(in the rows, 128 means zero)
Each path below is one point turned by a fixed rotation once a step. After each direction that follows a path, write how fast that rotation turns it, in degrees per step (0 if it stays still).
Each turn is a multiple of 5 degrees from 10 to 175, or 0.
Each row of a path follows its step; steps can be skipped.

step 0: [120 134 124 117 133 133 117 122 124 131 130 125 138 129 124 130 131 127
 126 126 132 119 130 130 124 137 131 121 123 127 120]
step 1: [127 118 134 133 123 129 116 127 133 128 114 124 131 123 126 126 130 131
 129 123 132 126 136 130 127 124 123 126 125 139 124]
step 2: [126 121 137 123 127 126 129 125 129 117 126 122 125 124 137 126 127 139
 125 133 137 129 115 130 132 131 131 129 127 125 123]
step 3: [120 131 132 124 137 125 127 132 117 133 138 124 128 127 128 130 122 144
 130 124 126 130 128 123 129 126 126 129 127 139 132]
step 4: [132 139 132 132 132 137 126 125 131 124 129 122 132 124 132 129 135 130
 120 120 130 132 135 120 127 120 133 130 119 125 134]
step 5: [134 122 122 121 124 136 134 126 122 127 122 132 131 131 128 116 132 135
 120 125 125 127 125 125 131 127 118 121 118 127 128]
step 6: [127 123 135 128 123 135 124 128 126 126 141 125 123 137 125 120 133 134
 126 129 128 136 134 137 125 124 125 125 139 127 124]
step 7: [117 135 128 124 124 128 125 132 122 116 128 133 126 135 125 125 129 126
 133 131 128 137 131 129 125 130 136 133 116 133 125]
step 8: [125 119 129 118 122 131 125 131 134 125 132 132 122 124 130 134 128 130
 129 115 122 119 139 123 128 134 131 128 121 125 130]
step 9: [123 128 123 131 133 120 127 126 143 127 131 121 127 130 130 121 136 134
 126 122 128 125 126 139 123 134 122 125 120 127 122]
Speeds:
[129 129 129 131 128 128 131 132 126 130 127 127 129 126 127 130 127 123
 129 131 126 125 126 130 127 129 126 130 129 126 130]
0
[130 131 126 129 129 131 131 126 129 131 131 129 127 128 127 131 128 128
 124 129 129 129 126 126 126 125 124 126 126 129 127]
60

step 0: [125 130 120 127 128 124 124 129 122 126 123 126 130 128 125 117 128 126
 130 122 128 128 116 132 130 129 119 119 130 139 132]
step 1: [133 131 122 129 127 126 129 129 126 128 129 133 129 124 134 125 129 126
 125 137 136 120 130 116 135 132 121 124 123 134 118]
step 2: [127 124 132 126 132 131 137 133 125 128 127 126 128 119 133 119 135 116
 127 128 130 134 135 118 124 123 129 126 130 123 128]
step 3: [134 126 134 131 123 136 126 131 125 124 129 129 136 130 129 124 140 126
 140 124 119 131 122 128 128 127 126 130 122 134 130]
step 4: [135 126 122 131 126 125 129 128 121 123 119 119 123 127 131 134 138 131
 125 129 132 127 124 128 135 137 133 130 120 129 126]
step 5: [129 137 120 114 129 130 132 130 129 125 124 120 122 132 127 120 129 120
 131 127 134 132 128 132 132 125 129 122 129 128 127]
step 6: [128 129 118 130 119 136 131 129 128 127 131 134 132 134 138 127 122 122
 133 137 126 132 130 124 127 124 126 130 119 131 128]
step 7: [129 120 123 134 133 131 133 129 128 124 118 130 133 123 134 126 132 124
 120 132 125 131 132 132 124 129 141 126 130 135 130]
step 8: [134 128 128 115 131 127 124 126 130 119 130 133 132 126 125 126 137 128
 132 127 129 126 120 135 119 128 131 121 125 135 124]
step 9: [130 120 117 128 124 121 128 122 124 123 127 126 128 126 134 130 128 130
 134 132 137 130 122 125 124 132 120 121 121 121 130]
Speeds:
[126 130 128 128 131 130 126 124 131 127 125 126 128 128 130 124 129 126
 124 125 128 128 126 127 127 127 129 129 129 126 130]
140
[130 129 131 124 128 126 130 131 129 126 131 128 125 128 129 128 128 127
 128 129 129 130 126 129 125 124 127 128 128 124 127]
115
[129 126 132 129 127 128 131 126 127 128 128 130 128 128 127 126 130 127
 126 131 124 129 125 132 127 130 129 131 129 129 129]
85

step 0: [124 131 127 135 138 134 125 125 123 131 131 117 132 126 130 127 124 125
 139 131 123 136 124 127 123 129 136 131 126 122 128]
step 1: [128 122 124 118 122 129 131 130 123 129 122 122 124 120 121 129 130 131
 126 135 137 127 126 125 131 119 130 128 117 126 127]
step 2: [128 130 131 129 138 134 130 116 128 121 131 122 122 122 132 132 121 118
 129 123 124 119 131 125 126 127 129 127 128 121 128]
step 3: [128 121 122 133 128 132 131 130 122 129 126 121 134 128 117 122 136 129
 130 129 135 117 132 133 132 126 133 135 127 134 128]
step 4: [123 129 135 127 134 135 125 119 126 124 137 135 129 123 123 140 131 132
 127 130 124 126 129 120 130 125 121 129 123 127 124]
step 5: [131 139 125 126 127 128 129 128 120 122 124 124 123 132 124 123 134 122
 129 130 133 125 128 125 137 129 131 136 141 130 123]
step 6: [118 131 126 125 139 137 125 132 126 128 133 121 137 128 126 132 128 133
 133 135 119 134 126 135 127 127 124 130 127 124 128]
step 7: [131 134 119 120 122 131 133 124 131 134 126 128 122 121 121 127 126 128
 124 136 134 128 121 120 134 120 128 130 130 128 129]
step 8: [127 133 133 132 135 132 128 121 125 123 126 118 130 127 137 128 119 123
 131 127 126 125 122 134 127 126 124 138 126 121 134]
step 9: [132 123 127 131 126 130 134 124 130 133 127 119 133 127 117 122 130 135
 129 136 130 129 133 129 134 121 139 130 121 129 127]
Speeds:
[129 126 127 125 128 128 128 126 131 129 127 130 133 130 127 130 127 129
 129 128 131 128 127 128 129 128 127 126 127 125 123]
130
[126 130 130 126 125 127 130 129 127 131 130 132 126 126 126 132 129 129
 128 130 127 127 125 128 128 127 129 127 123 130 129]
125

step 0: [133 131 133 126 132 129 128 133 127 132 124 130 129 140 130 110 122 124
 130 127 133 119 134 134 133 133 132 127 130 131 118]
step 1: [132 128 130 138 134 133 126 132 135 133 133 125 131 139 128 134 121 131
 119 138 118 130 129 132 132 122 130 131 128 122 120]
step 2: [128 130 136 123 136 134 134 122 133 120 125 118 132 127 139 134 124 121
 133 131 125 126 123 130 123 129 136 139 125 128 130]
step 3: [125 127 130 125 117 128 134 136 138 127 138 124 134 123 131 122 122 124
 127 127 124 129 134 127 126 136 138 121 121 130 132]
step 4: [129 136 123 127 122 129 123 129 123 130 132 122 128 128 134 130 127 122
 122 129 125 133 134 112 128 111 129 127 123 129 132]
step 5: [122 135 128 119 123 138 127 132 121 128 120 123 127 133 123 123 132 128
 124 129 135 122 115 122 123 130 135 129 127 128 134]
step 6: [130 136 124 129 123 136 129 130 135 129 132 139 120 127 123 129 140 129
 128 135 124 119 130 126 130 132 131 119 127 115 126]
step 7: [129 132 132 132 127 131 119 116 123 120 129 132 118 132 130 136 131 131
 132 130 130 122 135 123 140 129 135 134 130 135 128]
step 8: [122 117 132 137 115 133 126 129 125 128 126 124 133 137 120 128 136 129
 135 129 124 128 132 132 122 136 132 135 132 131 127]
step 9: [122 118 134 130 128 133 131 115 130 132 132 129 127 122 135 125 137 125
 127 131 122 132 130 121 120 123 123 123 132 128 116]
Speeds:
[123 129 129 124 128 128 125 129 127 129 128 126 127 129 128 127 125 131
 132 125 129 124 128 130 126 128 130 130 127 128 127]
140
[125 126 130 128 131 131 125 129 129 131 125 129 130 128 129 128 128 129
 126 132 129 128 124 127 126 126 128 126 128 126 127]
90
[127 130 129 130 129 130 129 127 130 132 127 130 127 128 127 131 127 127
 129 128 130 131 131 129 126 130 131 132 127 130 124]
55

step 0: [122 128 129 131 119 130 125 126 123 121 129 133 128 134 123 129 124 128
 126 136 121 125 125 121 115 128 130 137 138 119 129]
step 1: [124 133 122 132 122 120 132 131 125 122 119 133 135 133 131 133 122 127
 134 124 124 134 125 128 114 132 135 135 126 132 129]
step 2: [128 133 117 120 127 124 132 127 122 123 133 130 129 122 130 142 120 123
 128 127 127 129 133 124 120 136 121 128 130 128 121]
step 3: [128 137 121 125 115 137 130 128 130 122 133 127 130 125 127 131 124 133
 133 131 126 126 138 129 120 130 130 129 129 114 132]
step 4: [130 127 121 127 125 132 140 130 127 124 127 132 131 137 131 133 126 124
 129 137 127 133 127 139 120 127 132 133 116 122 130]
step 5: [128 132 131 124 128 130 135 119 133 118 135 125 132 131 130 139 122 121
 119 130 125 140 130 130 127 131 128 134 128 128 123]
step 6: [125 132 126 128 117 127 126 122 124 130 139 123 133 132 125 128 130 130
 124 131 131 137 138 124 126 138 139 133 126 124 127]
step 7: [122 121 122 128 114 131 123 124 114 127 128 129 129 131 124 132 125 128
 123 135 125 136 128 138 122 126 128 127 124 130 129]
step 8: [122 130 133 119 128 127 128 121 121 126 127 123 134 131 129 138 116 135
 127 127 124 130 120 136 125 135 128 137 131 127 132]
step 9: [129 130 120 125 126 123 118 129 133 135 133 133 134 136 127 142 121 132
 123 132 129 126 129 128 123 136 137 132 132 123 127]
Speeds:
[129 125 129 130 128 128 128 124 128 130 130 125 131 127 128 129 130 129
 123 129 127 130 130 131 130 128 128 129 127 129 133]
35
[126 131 133 128 128 127 129 130 128 125 128 126 129 131 128 127 131 133
 126 126 128 125 131 128 127 129 127 128 130 126 128]
135

step 0: [120 132 130 130 128 133 128 132 121 128 134 113 130 129 126 134 132 129
 131 127 132 134 127 122 136 117 133 120 123 132 126]
step 1: [130 121 118 135 125 126 117 129 125 122 129 133 123 131 128 129 123 130
 123 118 121 128 122 125 137 132 132 127 124 135 126]
step 2: [137 132 128 124 125 125 131 125 128 122 125 124 136 140 129 123 133 120
 134 127 127 128 126 131 143 127 125 132 126 125 130]
step 3: [115 134 125 128 132 123 129 124 117 132 132 122 131 129 126 133 138 127
 122 123 137 127 123 129 131 131 130 134 123 133 122]
step 4: [127 123 130 124 117 128 124 131 131 118 135 129 115 126 133 125 128 123
 118 118 132 130 128 134 134 124 128 130 123 128 128]
step 5: [133 128 126 133 123 129 134 132 124 126 130 116 134 130 129 133 138 126
 136 119 123 131 128 124 134 120 126 119 124 123 129]
step 6: [120 122 119 133 124 125 124 127 119 130 130 129 121 133 127 132 129 129
 135 128 126 122 120 126 138 134 134 132 127 137 124]
step 7: [131 131 135 123 123 127 119 128 128 118 133 130 133 138 126 124 125 124
 126 129 133 131 126 132 143 120 131 132 123 130 132]
step 8: [129 136 125 131 134 126 130 128 120 128 124 120 131 130 123 130 138 127
 120 113 131 137 123 124 131 130 127 129 122 129 122]
step 9: [125 123 122 127 123 125 127 125 128 126 134 123 116 127 139 126 129 118
 126 122 128 122 125 134 139 136 122 131 127 129 126]
Speeds:
[126 126 127 129 129 126 126 130 129 127 128 127 125 129 125 131 124 127
 128 124 128 124 126 128 125 130 128 131 130 128 126]
140

step 0: [121 127 126 128 135 136 130 131 123 129 118 124 127 123 131 131 135 132
 134 139 130 133 123 128 128 131 121 123 133 135 126]
step 1: [126 122 124 131 127 123 130 128 121 136 121 120 134 122 129 132 126 122
 129 133 124 135 137 128 134 125 125 125 137 127 135]
step 2: [124 131 127 129 131 124 124 122 136 125 127 117 130 133 122 129 129 127
 131 132 129 133 130 125 122 122 128 116 141 131 130]
step 3: [124 123 131 123 144 125 125 124 126 132 129 119 133 128 133 131 132 132
 121 126 135 127 126 131 127 128 120 126 134 135 131]
step 4: [129 125 133 132 132 124 120 131 118 136 131 126 127 132 127 139 130 130
 122 130 122 136 126 133 124 121 130 121 130 124 134]
step 5: [130 131 133 131 140 125 122 127 131 127 126 129 119 127 124 130 131 134
 128 125 128 134 135 126 131 120 139 130 137 132 132]
step 6: [127 129 131 125 139 137 126 128 126 132 126 126 122 129 140 124 141 125
 125 134 128 131 123 127 124 127 134 128 133 132 131]
step 7: [127 122 127 133 128 128 124 137 121 131 128 130 123 118 129 132 131 121
 132 132 131 136 128 129 129 133 130 126 132 134 142]
step 8: [120 135 124 129 137 130 129 131 133 127 123 127 130 129 124 133 128 122
 136 135 126 141 135 123 125 126 129 128 135 128 132]
step 9: [120 128 122 124 132 132 129 121 126 133 121 120 127 123 132 128 131 136
 133 130 129 132 122 121 129 128 120 125 139 135 133]
Speeds:
[129 127 126 132 128 127 129 127 128 123 132 126 127 129 123 130 129 127
 129 128 126 129 131 127 128 128 130 129 128 126 130]
120
[126 129 130 127 128 128 126 128 125 128 128 133 124 129 127 127 132 127
 126 127 126 127 129 132 127 127 131 131 128 130 128]
45
[128 128 127 127 128 127 129 128 128 128 129 127 127 125 128 127 128 127
 126 125 133 129 128 128 133 125 126 132 130 125 131]
175

step 0: [132 125 138 137 124 125 124 129 135 120 135 129 138 132 123 136 131 126
 132 118 121 129 120 124 122 123 129 137 128 125 120]
step 1: [124 133 131 126 124 132 125 122 132 131 129 145 129 130 127 129 140 133
 118 124 128 123 118 119 129 126 133 127 133 126 119]
step 2: [121 133 131 125 124 129 124 141 127 123 133 134 134 125 122 124 139 123
 127 130 136 134 130 133 134 119 139 131 138 125 127]
step 3: [125 129 126 133 128 131 119 134 129 124 137 132 125 123 120 141 128 122
 139 117 129 127 120 130 124 123 135 132 125 134 123]
step 4: [133 134 126 142 128 131 118 129 133 130 124 133 130 134 120 127 133 133
 123 123 122 127 117 117 124 121 136 128 132 128 130]
step 5: [120 126 137 134 125 126 130 128 133 119 132 138 140 135 125 126 137 131
 126 121 130 135 127 128 129 125 132 137 135 119 125]
step 6: [119 131 130 123 126 134 122 125 124 127 138 145 124 125 121 133 138 121
 131 126 127 120 125 128 130 124 135 126 128 126 121]
step 7: [131 135 126 133 124 129 114 144 127 127 130 130 132 126 126 129 133 122
 126 131 127 126 126 124 123 113 139 130 133 131 130]
step 8: [124 132 131 137 124 127 125 129 137 123 135 131 134 131 128 141 127 134
 130 116 132 138 119 128 120 123 135 133 126 130 127]
step 9: [123 130 126 132 132 136 127 122 131 130 129 142 128 132 117 128 140 131
 125 124 127 129 118 121 129 131 139 125 129 120 133]
Speeds:
[129 129 126 131 125 125 127 128 128 130 129 126 129 131 131 128 126 129
 127 128 130 126 127 124 124 128 127 129 130 129 124]
100
[132 127 129 129 130 128 126 126 129 127 128 126 131 126 129 131 125 128
 129 127 125 129 126 126 127 123 128 126 129 132 131]
90

step 0: [131 130 127 130 124 122 124 130 131 134 121 126 136 145 122 117 136 123
 131 134 130 128 125 129 134 125 132 130 127 127 128]
step 1: [128 123 124 122 128 129 130 133 132 131 135 137 122 135 139 121 122 129
 126 114 123 123 130 131 121 127 128 129 126 128 125]
step 2: [129 132 137 137 127 127 120 128 132 124 131 130 122 129 121 127 135 137
 127 129 135 131 130 124 123 136 122 124 115 131 131]
step 3: [140 131 129 133 141 128 137 120 120 129 129 132 131 127 131 122 127 128
 127 127 123 126 130 125 135 132 138 125 129 124 133]
step 4: [133 126 123 124 126 134 126 130 131 129 129 131 136 130 117 127 130 123
 132 129 138 120 134 137 121 126 122 121 131 120 132]
step 5: [130 132 136 129 129 121 120 123 129 121 128 124 127 135 137 122 126 133
 122 129 126 125 131 133 122 126 130 132 132 121 114]
step 6: [133 119 133 127 125 117 134 127 132 132 127 131 136 128 129 127 136 128
 128 128 121 128 127 132 127 129 120 129 114 136 133]
step 7: [136 133 121 131 130 129 133 141 131 130 127 129 119 136 124 119 129 129
 130 127 132 128 133 128 136 136 134 136 125 123 125]
step 8: [125 125 128 132 127 136 118 120 121 131 134 134 129 131 128 123 123 126
 124 116 132 118 125 134 124 135 127 127 125 131 133]
step 9: [136 136 137 126 132 124 123 121 133 122 125 131 122 129 123 124 137 125
 131 127 129 128 129 119 127 121 130 115 123 124 123]
Speeds:
[124 129 132 130 127 126 126 125 129 127 127 129 127 125 127 129 129 131
 128 125 129 127 125 130 126 131 129 131 130 126 128]
115
[124 126 130 126 128 128 128 126 130 126 128 130 129 130 129 124 127 128
 131 129 129 127 126 127 126 123 128 127 128 128 124]
85

step 0: [125 124 136 124 125 121 135 137 131 128 130 127 132 121 129 119 133 126
 118 131 128 128 124 123 139 122 124 117 125 120 130]
step 1: [125 125 133 131 125 124 138 134 133 127 127 129 125 120 132 117 120 131
 122 133 122 119 131 130 119 132 131 119 138 134 125]
step 2: [128 118 137 124 131 122 138 135 125 134 134 121 116 125 124 125 131 123
 125 132 126 127 123 118 131 134 125 127 134 126 132]
step 3: [137 129 136 131 127 128 137 130 131 125 125 130 127 123 123 118 123 122
 122 126 122 117 121 127 131 136 130 118 126 122 119]
step 4: [130 112 144 123 123 128 134 138 128 126 124 124 124 126 130 127 123 128
 127 124 127 134 123 133 122 136 126 127 134 129 129]
step 5: [140 121 134 122 134 126 130 132 130 122 135 125 129 111 127 125 129 126
 126 131 118 120 123 130 137 127 124 123 129 125 132]
step 6: [130 120 128 128 119 122 140 133 129 116 127 128 128 116 134 123 121 124
 126 123 126 134 131 122 125 135 132 119 128 129 129]
step 7: [125 130 137 120 127 126 138 134 133 129 127 117 128 121 132 125 127 119
 127 133 121 129 125 129 131 123 119 122 141 122 132]
step 8: [131 126 134 131 125 120 137 134 132 125 131 128 128 120 130 113 125 136
 124 130 128 119 125 119 122 130 128 122 125 120 134]
step 9: [127 123 136 123 125 114 137 131 121 130 126 124 115 126 124 125 125 124
 122 127 124 126 132 133 126 130 128 117 139 127 124]
Speeds:
[124 127 129 130 129 127 128 129 127 132 128 130 125 131 126 126 130 129
 125 131 128 125 127 127 128 129 129 127 129 129 124]
45
[126 121 127 130 126 128 130 126 128 129 129 128 127 130 128 127 125 129
 130 127 129 132 127 125 126 128 129 128 126 128 131]
160
[127 127 128 124 126 131 127 129 127 129 128 129 124 128 130 132 126 126
 127 129 129 129 130 129 123 129 126 127 131 127 127]
140
[128 129 128 128 129 129 128 130 127 132 131 127 128 126 128 129 128 127
 125 128 124 129 125 127 129 126 126 133 126 125 130]
140

step 0: [122 120 141 122 129 131 136 129 124 134 124 124 130 132 133 130 116 126
 127 137 130 125 134 125 127 134 136 130 124 131 132]
step 1: [117 126 130 130 129 120 128 128 135 133 135 123 125 123 128 141 129 129
 127 131 132 134 138 130 134 126 123 128 138 121 121]
step 2: [131 125 120 133 125 121 129 127 126 129 132 125 121 131 133 125 128 143
 137 128 137 125 130 122 130 128 125 119 124 125 138]
step 3: [128 138 125 124 129 121 122 126 129 130 132 120 137 118 128 117 120 124
 137 129 127 127 128 126 128 121 139 125 128 129 126]
step 4: [130 115 129 138 134 128 125 118 126 135 123 130 130 130 134 135 127 121
 129 132 123 119 134 125 121 127 137 130 127 132 127]
step 5: [127 123 128 130 125 132 131 125 129 132 134 114 124 122 120 136 128 131
 119 119 123 125 124 124 127 120 125 128 134 118 127]
step 6: [134 129 121 130 141 126 122 130 133 127 122 128 125 133 118 126 125 141
 136 118 128 130 129 124 124 130 124 127 122 126 128]
step 7: [140 127 124 120 122 122 122 132 120 130 122 123 129 121 125 124 124 128
 125 130 128 130 122 136 119 131 138 126 128 131 120]
step 8: [137 122 131 121 135 124 134 122 131 135 118 125 135 130 127 130 135 117
 120 128 127 123 136 126 131 132 123 134 129 133 132]
step 9: [121 129 131 125 129 130 129 130 131 126 126 115 116 130 134 131 125 128
 116 125 122 133 129 127 122 132 118 118 130 128 128]
Speeds:
[126 127 127 126 127 130 130 129 129 131 127 129 131 126 129 130 127 123
 128 126 127 125 129 128 128 131 131 127 128 133 128]
90
